[[ 111   66 -138  -49  -11 -436  -71]
 [ -22 -227  170 -322  246 -570 -529]
 [  67 -154  538 -140 -332 -436 -579]] yields 111

[[127 909 933 718 715]
 [600 630 843 892 784]
 [386 310 304 149 504]] yields 127

[[5 7 4 5 7 2 4]
 [5 7 4 5 7 2 5]
 [5 9 5 5 9 0 4]] yields 5

[[5 8 1 5 8 1 7]
 [3 3 4 4 3 3 4]
 [2 1 4 6 1 3 1]] yields 5

[[ -66  696  557  331]
 [-372  490  960 -696]
 [  42  -32 -526  941]] yields -66

[[6538 2916 9604 6225]
 [6554 2842 9729 6245]
 [6580 2777 9861 6259]] yields 6538

[[590 392 528 670]
 [697 224 375 240]
 [746  77 169 863]] yields 590

[[818 207 476 494 609 241 429]
 [533 551 710 667 182 264 189]
 [208 284 385  52 399 792 695]] yields 818
---
[-609  179  154  -77  571] yields 154

[[4927 8147 4262 6497]
 [2974 8503 8810 4862]] yields 4862

[-500  345 -188 -785  985] yields -188

[ 74 202 140 115 182 227  52] yields 115

[[ 147 -123 -657 -547  313  239 -743]
 [ 209  578 -590  653 -553 -980 -575]] yields -657

[94 22 88 69 33] yields 69

[-478 -897   51  691 -333] yields -333
---
1,5,8,5 | 1, 5

201,94,3,84,141
6,58,172,106,120
60,83,63,219,112
| 201, 112

9294,7789,4850,5856,9427,5921
3174,7099,3659,6376,4171,5655
| 9294, 5655

-218,420,-751,-728,768 | -218, 768

102,143,197,85,16,127,183 | 102, 183

8,5,4,5,0 | 8, 0

-32,-43,-17,-26,-3,-8
8,-13,-29,14,-40,35
| -32, 35

2771,7429,5855,9909,2697,7529 | 2771, 7529

53,47,23,50,73,89,42 | 53, 42

245,306,776,636
419,278,554,516
| 245, 516
---
949  125  268  855   22 ==> 125

139  127  268  395
338  341   77  752
==> 341

50  60  78  53  58  63
55  60  64  54  66  66
72  56  21  58  83  69
==> 56

186  192   59   58  209   74  133
 56  186  153  203  226  208  140
 71  189  218   69   72  198   69
==> 189

-20  -13  -34  -40    4    1   -8
  0   35   -4   16    7  -10  -19
 16   14   -6   13   -9   -4    3
==> 14

 -2    0   -3   -5    2
-32   11    0    4   26
 45   25   28   30   14
==> 25

8112  4442  1942  1266  4420  8540
9475  2616  4922  3313  8157  5372
==> 2616

 637  -753  -899  -311  -749
-465  -676  -281    65    22
==> -676

-31  -17   17  -19
-19   46   15   13
  2  -18   -4   -6
==> -18
---
[  35.76  147.73  -77.21  -99.08  -29.81 -175.96] ⇒ -175.96
[   5.777 -161.970  119.494  -76.121] ⇒ -76.121
[ 146.671  -67.395   43.325  -93.489 -177.494] ⇒ -177.494
[-10.44   1.68  10.86 -16.15   6.59   0.32] ⇒ 0.32
[-1.311  1.789 -0.233 -1.768 -1.835  0.370  0.098] ⇒ 0.098
[-1.1  1.0 -0.3  0.8] ⇒ 0.8
[ 0.174  0.135 -0.170 -0.040] ⇒ -0.040
[ -4.0   3.5   7.0 -19.6 -12.6  16.6] ⇒ 16.6
[ -59.0   80.5   59.5 -119.9  109.1  -83.4 -196.0] ⇒ -196.0
[-1.17  0.21  1.10 -1.57 -1.26] ⇒ -1.26
---
[[-21,-727,-554,266,85,-251,341],
[251,124,83,204,295,49,162],
[320,20,49,-220,790,217,-49]]	-251

[[-210,176,-170,-61,3,-179],
[130,52,-269,-412,652,-22],
[319,378,523,417,-526,357]]	3

[[-352,-132,23,657,-322,-37,319],
[-264,-65,626,-335,224,836,-756],
[-215,-94,185,887,-340,130,130]]	-37

[[225,496,164,-157],
[-798,533,269,478],
[-461,448,205,30]]	164

[[341,390,-102,-112,-400,132],
[9,-431,116,9,591,-166],
[-246,-126,68,-81,-686,86]]	-400

[[111,54,416,-331,-522,-228],
[-33,-65,-893,226,19,397],
[130,132,246,-227,-543,-165]]	-522

[[-180,245,-346,354,111],
[-191,-5,474,-58,-743],
[-81,-379,409,-209,-440]]	354

[[-567,571,188,228,384,49],
[-188,-386,-381,129,202,125],
[-715,-148,298,-193,-211,517]]	384
